Each named turn below is shown by a few rows before and after it. Which turns, in which order, take the first row of each later pair to the second? The first pair is answered.
turn Z243:
[-7.4 16.9 -8.2 13.2 1.7 7.1 17.7 11.4 1.3 3.2 4.3 -5.7] -> [-17.1 11.2 -0.4 7.0 -5.2 0.4 18.4 8.4 10.0 0.3 8.2 -4.6]
[16.5 -24.8 12.7 -10.2 5.2 -17.8 15.2 17.8 -0.6 1.6 -4.7 3.4] -> [30.4 -1.0 -10.4 1.1 7.1 20.2 0.6 21.5 5.5 -0.8 -11.2 -11.6]
[8.5 -20.0 -0.2 21.3 18.0 -25.5 -17.6 -7.2 -51.1 10.8 3.3 23.3] -> [-8.8 14.0 -24.5 6.7 -8.3 37.3 -48.2 -19.0 -8.7 -7.1 2.3 -7.9]
turn Z219:
[-7.8 -18.4 22.1 10.7 10.7 -51.1 28.9 21.6 -32.5 -7.9 6.0 18.9] -> [-17.0 -10.6 22.2 7.9 1.6 -44.3 20.2 25.1 -35.1 -13.3 10.8 24.9]
[-3.2 32.7 -5.6 10.2 4.7 -9.6 26.5 5.7 -8.5 -2.0 -6.7 1.4] -> [-10.5 38.4 -4.9 12.0 -0.1 -7.9 19.1 9.7 -8.3 -3.1 -5.4 2.0]
[-8.8 15.8 -2.4 4.0 -0.7 22.3 -6.4 -9.0 13.2 -1.2 2.2 -15.2] -> [-1.9 10.3 -2.4 1.5 5.5 20.1 -0.6 -10.4 15.3 0.3 0.4 -17.4]
[26.9 24.4 -22.9 15.2 10.8 10.3 18.6 8.6 1.2 18.3 -6.6 -16.1] -> [17.5 31.5 -19.3 24.2 5.9 11.6 12.4 10.5 -14.0 14.3 -9.9 -6.7]
turn Z456:
[15.5 -32.8 5.1 -8.5 17.5 -7.2 -3.8 0.7 13.1 6.9 10.4 0.1] -> [1.5 13.9 -17.0 -8.9 -1.4 25.6 -0.8 -3.0 22.3 0.3 4.9 -17.5]
[4.5 -16.8 -19.1 -24.1 16.3 -34.1 27.5 -32.6 9.9 4.2 13.1 -6.6] -> [8.6 -14.2 -30.1 -28.7 11.0 0.9 4.2 -40.6 26.1 -4.5 14.4 -19.3]
[1.0 -45.2 11.2 -8.2 -4.7 1.3 -51.8 -8.1 2.6 -26.4 19.8 16.4] -> [-33.4 44.5 -20.1 4.7 -36.9 28.2 -11.7 2.7 3.4 -23.0 8.0 -3.9]
[-19.9 -28.4 2.1 -23.3 -22.8 16.7 -15.9 -5.1 25.3 -35.2 29.5 -3.6] -> [-43.0 11.3 -6.7 -10.8 -31.2 1.3 25.3 5.9 13.8 -30.3 26.5 -3.7]
turn Z44:
[26.9 -4.5 -9.5 5.3 19.8 1.9 10.4 -2.5 12.3 11.9 -8.1 -18.5] -> [21.9 -17.7 -0.9 3.2 19.9 -18.7 21.6 -2.2 7.1 14.1 -5.2 -10.5]
[-6.7 53.1 -23.2 12.0 7.2 28.4 50.7 18.3 4.5 -11.2 -20.4 -7.8] -> [-15.5 22.4 -10.1 -11.4 12.7 6.0 65.3 10.4 34.2 -10.6 -15.9 -13.5]
[-5.2 7.1 -9.9 7.6 5.1 6.8 9.6 12.7 -2.2 11.0 0.3 0.2] -> [-7.1 3.4 -10.6 3.3 5.7 9.0 10.9 8.7 8.9 11.7 -3.6 -1.5]
Now pairs of rows:
Each pair is 2 to 3 turns apart.
[5.9 -42.1 8.3 -36.9 7.3 -10.1 -12.7 -3.0 25.6 -21.8 17.6 -4.3] -> [7.9 39.2 -18.4 18.8 -4.3 4.5 -15.5 20.5 -41.3 -13.5 3.5 16.1] | Z44 then Z44 then Z456
[-13.9 1.9 -20.5 -25.6 -5.0 3.2 1.1 -3.6 35.6 -13.5 12.0 -10.9] -> [-7.3 -26.1 -1.9 -26.6 7.0 -16.3 4.2 -6.7 28.4 -10.6 11.7 1.4] | Z456 then Z456
[32.9 -19.6 -8.6 15.3 11.0 27.7 -27.5 2.7 -10.0 7.8 -4.7 3.3] -> [31.6 4.2 -21.3 20.3 11.1 23.6 4.3 7.1 -10.9 18.7 -12.7 -7.3] | Z456 then Z456 then Z44
[13.1 11.5 -8.7 21.2 1.3 20.6 -11.3 1.2 -26.9 -0.3 -10.6 8.0] -> [7.6 -15.9 10.8 10.7 2.7 6.5 -21.9 -5.6 -27.8 -8.4 -2.2 20.1] | Z219 then Z456 then Z456
[11.7 13.8 2.3 -5.0 -21.9 45.1 -44.7 0.0 37.8 -0.3 5.0 -27.2] -> [35.1 -49.2 35.3 -4.2 13.7 -42.0 1.2 2.8 14.8 27.4 7.6 0.7] | Z219 then Z456 then Z456
[-22.7 22.5 9.5 -16.8 -22.8 38.2 -16.4 -4.3 -11.9 -27.3 -5.1 -2.5] -> [-3.0 33.9 1.8 9.6 -6.9 17.3 10.1 8.6 -46.8 -7.4 -13.1 3.9] | Z456 then Z243
[28.3 -26.1 8.5 -7.2 2.2 -5.4 -50.5 -8.8 -13.5 -7.3 7.5 2.7] -> [5.3 8.2 -7.7 -24.5 -1.8 -3.4 10.2 -12.6 38.7 5.6 1.1 -37.2] | Z456 then Z44 then Z219
[-3.0 20.5 -0.5 -21.4 -9.1 -3.4 14.6 27.0 7.5 -0.9 -14.2 6.9] -> [9.1 13.9 -0.9 -21.6 -11.8 19.4 -20.4 25.5 2.5 -7.4 -13.5 12.7] | Z456 then Z44 then Z243
[-11.2 57.2 -10.5 5.4 -18.8 -45.2 15.6 12.5 -36.9 20.1 -1.8 18.0] -> [0.8 -32.4 16.1 -41.8 -15.0 -19.2 -58.7 -21.8 13.1 -11.2 15.5 11.1] | Z456 then Z243 then Z243
[11.0 -28.6 3.9 -4.5 6.3 0.8 -27.3 -7.6 5.9 -2.8 -2.6 5.5] -> [-15.3 22.7 2.7 12.0 -13.7 -11.4 -3.9 8.2 -20.6 -1.1 -7.3 17.9] | Z456 then Z243 then Z44
[33.1 -20.0 -25.5 -0.7 23.2 5.1 20.3 -15.2 29.6 -2.2 -2.8 -38.6] -> [2.0 18.5 -30.2 1.0 -13.0 43.2 -21.0 -13.0 17.5 -28.8 2.8 -25.2] | Z44 then Z44 then Z243
[-31.4 -26.7 26.5 -26.7 -2.8 -14.4 -16.1 -9.2 24.9 -8.0 -10.7 -5.9] -> [-5.3 -12.1 16.6 12.4 20.0 -41.7 11.6 11.0 -26.2 14.9 -24.9 10.4] | Z456 then Z243
[-20.2 4.3 0.5 -36.3 13.8 -6.6 28.5 -19.6 45.0 22.8 -7.0 -41.3] -> [3.1 10.2 -17.6 -21.2 21.8 26.7 9.2 -21.8 40.0 30.1 -11.4 -50.6] | Z456 then Z243 then Z243
[-5.7 47.0 -3.4 28.9 -4.0 18.7 -18.0 -6.7 -29.7 -2.5 -31.2 22.2] -> [-26.4 -6.5 22.8 -30.0 -2.0 -6.1 5.0 -31.7 49.2 -6.7 -17.7 -7.0] | Z44 then Z44 then Z456
[9.2 22.5 -17.6 21.4 -3.6 20.8 -11.4 7.7 -7.5 -3.7 -16.2 -10.4] -> [0.2 -20.4 1.6 -7.0 -9.2 16.9 -35.0 -5.6 16.1 -13.9 -2.8 -5.9] | Z456 then Z456 then Z243
[-4.8 -48.2 -8.8 -23.0 23.4 18.5 -36.7 -15.7 21.9 0.1 3.2 -14.0] -> [-28.6 30.9 -37.7 -6.4 3.6 21.1 23.2 2.2 24.7 14.3 -6.1 -35.1] | Z456 then Z219
[-36.1 2.8 26.3 -9.6 -3.9 -62.1 24.7 10.4 -26.6 2.0 12.6 11.8] -> [-29.8 47.9 -10.7 -5.3 -27.6 29.2 -37.7 3.7 -15.9 -25.3 11.1 -7.8] | Z456 then Z44 then Z456
[39.8 36.7 -37.5 17.6 11.7 49.9 2.8 7.2 14.9 10.8 -13.2 -31.3] -> [-17.1 31.2 -12.6 -24.7 -11.8 19.4 32.3 -3.5 61.5 0.1 4.5 -37.9] | Z456 then Z44 then Z243
